In the rows, 128 means zero.
The rows of X fall into 4 groups, which share some directions, and each row is roughly a mix of its group's hidden directions.
X:
[[126  95 167 127  83 112 151 135 142 139 152 108]
 [149 152 164 122 126  94 134 166  88 135 126 136]
 [123 108 189 114 115 146 126 111 151 126 152 105]
 [140 106 128 164  98 129 128 138 113 142 150 182]
 [169 117 161 103 108  96  98 154 131 139 122 137]
 [104 158 106 137 184 144 129 112 148 123 116 151]
 [138 157 162 113 145  87 131 165 100 121 115 138]
 [130  92 177 147 104 102 129 132 157 130 152 122]
 [107 136 123  97 180 133 148 130 165 107 127 145]
 [146 120 149 140 161  89 107 108 164 147 141 151]
 [137 115  84 161 130 157 102 100 142 101 111 130]
 [121 130 157 104 105  99 124 147 113 168 151  93]
 [127  85 152 150  88 104 125 141 100 144 140 146]
 [143 131 101 129 129 192 123 136 124 103  98 134]
 [136 153 114 128 186 124 103 124 133 119 113 167]
 [138 139 154 135 180  84 111 117 149 116 125 143]
 [141 141  90 165 138 140 139 122 123  97  96 163]
 [124 119 142 128 135  83 139 110 150 169 168 144]
 [130 175 121  91 137 108 122 143 132 104 101  95]
 [122 169 108 105 162 143 129 115 164 114 114  99]
 [149 137 115 119 170 151 146 129 140  98 107 171]
 [145 136  62 146 101 135 127 122 116 119 103 127]
 [160  98 160 114  83 110 117 154 118 138 137 116]
 [114 152 172  98 142 102 151 158 115 153 138 129]
 [186 104 120 126 100 135  87 129 124 128 117 118]
 [132  91 143 128 105 122  84 115 160 152 141 101]
 [132 134 138  93 155 122 107 144 166 159 115 165]
 [128  92 177 144 106 103 146 119 143 123 160 116]
 [130 139 151 140  98 129 103  99 145 139 137  72]
 [150  98 151 120  73 112 133 143 106 132 142 104]
 [127 151 116 136  98  80 101 133 117 130 111  87]
 [156  96 147 137 130 115  69 123 145 110 119 113]
 [128 124 145 159  85 134  97 112 122 153 141  88]
 [133 146 153 142 102 127 104  99 141 134 138  71]
 [166 133 146 106 138 104  96 158 133 145 112 165]
 [149 133 148 137 184 108 111 115 144  98 109 147]
 [118 131 110 100  73 143 149 148 119 150 117 100]
 [128 104 133 120 160 170 154 126 143 126 143 175]
 [114 126 103 126  85 173 162 133 116 147 146 125]
 [122  88 168 153  96 116 114 110 123 147 150 107]
 [121 123  88 153 135 162 145 104 153 105 119 163]
 [114 154 118  99 158 119 119 118 151 117 105  77]
 [115 118 156 123 127  62 127 124 131 152 154 120]
 [125 173 120 114 144 108 112 112 150 112 114  79]
 [159 143 127 122 176 115  93 132 119 119 118 166]
 [102 156 137 136 171 133 166 131 118 101 124 160]
 [129  87 122 140 132 132 138 150 101 137 133 187]
 [114 122  90 154 136 166 151 100 147 108 125 158]
 [107 131 101 122  82 162 158 133 109 151 146 115]
 [132 125  87 143 134 125 129 159  82 137 112 165]
 [106 114 134 119 119  83 148 120 148 166 168 133]
 [118 121 108 121  94 176 165 140  94 121 125 118]
 [135  93 154 127  69 118 139 131 116 135 143 100]
 [163 132 136 141 172 133  98 118 147 104 100 152]
 [111  95 114 129 167 126 157 141 116 128 132 178]
 [120 116 136  98  80 144 158 137 126 152 134  90]
 [139 142 142 133 176  84 115 107 156 133 134 152]
 [155 140 121 133 174 137 128 108 154 108 112 172]
 [159 141 130 125 175 110  91 134 121 116 121 165]
 [124 168 107 108 170 136 125 111 169 111 120 112]
 [115 125 102 124  78 170 145 136 102 142 132 110]
 [147 135 124 126 179 134 119 124 161  98 106 162]
 [127  95 167 119  86 107 146 140 151 144 150 115]
 [154 136 177 120 150 102 101 154 103 114 119 124]
 [117 114  89 156 130 156 136  99 160 107 119 158]
 [100 151  94 144 175 154 149 106 126 119 126 141]
 [140 112  80 157 123 145 103 105 141  96 105 125]
 [116 149 177 123 173 104 124 148 111 106 127 136]
 [159  99 181 142 120 102  98 131 132 118 142 123]
 [124 158  83 113 171 145 146 135 146 115 114 150]
 [102 119 115 113 105 151 168 112 153 165 155 130]
 [ 86 157 111 118 144 136 151 122 177 143 115 137]
 [112 154 170 118 134 106 164 152 102 153 145 135]
 [179 118 149 124 126 110  82 146 102 118 124 134]
 [ 98 162 128 104 121 102 173 151 123 155 132 137]
 [ 97 123 109 113  93 132 172 133 115 156 160 119]
 [111 129  87 112  98 175 162 140 117 130 130 130]
 [111 151 165 130 178 117 144 142 110 100 126 149]
 [135 118  68 143 112 168 126 100 139 120 119 129]
 [121 117 107 121  78 173 154 139 104 142 134 119]
 [ 84 151  87 126 149 158 150 112 143 137 117 136]
 [133 158 116 131 109  86  98 132 110 126 106  86]
 [119 137  88 113 187 132 143 129 141 117 113 153]
 [121 109 155 131 118  75 122 115 148 161 160 126]
 [111 114 129  93 175 127 165 139 141 107 123 156]
 [166 115 168 127 150  95  91 132 136 119 135 149]
 [140 130 139 145  71 104 104 135  98 139 124 100]
 [136 147 144 139  94 131 100 102 149 136 134  74]
 [118 104 119 121  87 168 163 138  96 118 127 113]
 [114 158 114 136 192 150 124 109 142 116 121 138]
 [119 167 107 113 157 112 119 111 155 115 113  85]
 [100 122  85 150 128 159 151  98 157 121 128 146]
 [ 93 114 138 121  88 137 157 135 164 163 126 117]
 [118 120 106 126  77 173 151 135 113 148 141 119]
 [126 172 138 107 135 123 170 157  96 143 130 149]
 [113 160 100 131 184 145 116 117 139 123 111 153]
 [134 122 151 135 119  76  84 122 137 160 135 114]
 [113 124 106 126  81 161 161 128 120 158 155 125]
 [111 106 142 132  77 138 158 123 129 135 141  84]
 [126 114  73 139  87 147 135 108 149 150 128 124]
 [130 131  86 116 120 189 141 141 124 114 109 138]
 [ 86 143  85 127 116 139 175 117 139 143 136 134]
 [129  96 104 157 145 136 137 132 111 142 139 185]
 [147 140 119 136 113 182 112 145 103 103  95 120]
 [106 124  85 153 130 157 154 101 151 112 124 157]
 [ 81 146 101 119 133 146 158 124 162 153 114 140]
 [129 165  87 114 170 152 140 128 150 115 117 145]
 [131 163 151 103 105 116 114 127 138 114 116  73]
 [124  92 144 119  96 111 100 120 159 158 147 101]
 [142 131 125 154 165 150 127 118 123  80 109 162]
 [122 115 165 106 120  95  96 140 129 149 143  86]
 [101 131  88 147 140 162 155 103 152 114 124 154]
 [152 154 108 152 164 123 109 124  95  86 123 132]
 [167 109 160 115  90 100 102 156 120 132 129 124]
 [157 134 142 145 151 108  87 142 104  91 102 126]
 [129 171  94 109 174 147 133 124 149 111 116 128]
 [104 117 119 119  78 139 155 143 106 157 154 108]
 [130 151  99 154 176 134 103 113 113 105 114 153]
 [169 124 164 123 147 112  82 145 118 110 112 127]
 [122 162 109 109 170 139 118 107 165 116 116 100]
 [146 136 146 134 180  97 107 113 140  99 104 142]
 [127 165  98 107 174 138 135 118 164 110 117 130]
 [138 166 118 151 107 107 107 116 105 132 122  78]
 [120 109 109 117 161 121 157 155 104 120 120 178]
 [130  86 156 148  87 115 124 142  95 145 141 144]
 [112 122 126 121  70 133 130 146  93 146 133  94]
 [128 123 154 129 110  97  93 144  93 120 107  87]
 [ 90 128  84 141 122 154 162 101 150 130 134 137]
 [135 132 153 131 166  81  87 129 135 111 109 118]
 [171 103 159 125  94 100 104 145 108 123 136 121]
 [141 112 146 150 167 136  91 115 133  82 113 134]
 [140 133  91 122 135 188 137 133 126 107 102 146]
 [108 137  97 105  87 155 155 138 115 147 119  98]
 [131 171  99 105 167 145 131 118 161 111 114 120]
 [121  96 153 126  77 128 154 125 124 137 148  92]
 [138 126  84 118 134 183 142 126 138 114 106 152]
 [138 136  96 120 121 189 133 144 119 106  99 138]
 [135 148 121 136 131 174 124 141  96  88  96 113]
 [ 90 134  92 117  97 123 162 123 142 162 141 115]
 [100 136  99 114  85 150 133 148  99 138 126  94]
 [122 155 139 131 101 131 104 107 165 133 135  76]
 [147 173 118  96 116 116 108 138 132 112  95  94]
 [147 143 145 137 157 100  93 148 100  94 103 121]
 [103 135  90 105  91 157 152 137 117 152 115 108]
 [136 140 155 130 162  76  86 131 135 127 120 119]
 [164 102 154 123  80 109 114 148 104 128 134 110]
 [159 100 152 116  76 109 119 146 105 133 136 111]
 [133 148 127 155 188 120 107 116 138 101 124 152]]

One row of each group comes first, with its name. Which group is each row after those in?
[114 116 139 130  76 136 122 149  94 140 133  86]
C
[147 106 174 138  84 150 116 108 137 139 152 120]
D
[180 123 144 125 132 109  83 141  99 109 128 128]
M
[ 90 133  99 130 108 146 174 114 143 158 145 132]
V

[120 123 102 124  79 172 155 136 108 148 139 122]
C
[165 105 170 146 113 110  94 131 116 108 140 106]
M
[127  87 146 156  93 103 122 140 106 143 145 159]
D
[121 163 122 129 116  97 102 118 137 125 116  70]
D
[126 137 103 122 132 180 176 128 118 108 125 149]
C
[109 115 139 119 128  76 146 120 142 163 167 131]
C
[130 136 185 132 140  85 115 155 105 130 132 123]
V
[142 178 107 124 112 108  99 123 140 120 108  89]
D
[128 131 175 144 138  74 102 125 125 133 140 107]
C
[112 129  99 120  77 164 137 144 104 143 129 105]
C
[129  94 108 168 126 142 122 121 130 153 146 177]
D
[146  95 157 124  72 110 130 140 115 133 142 105]
M
[158 135 140 141 173 128  92 119 146  99 101 145]
C
[153 134 137 101 149 108  95 149 142 148 110 174]
M
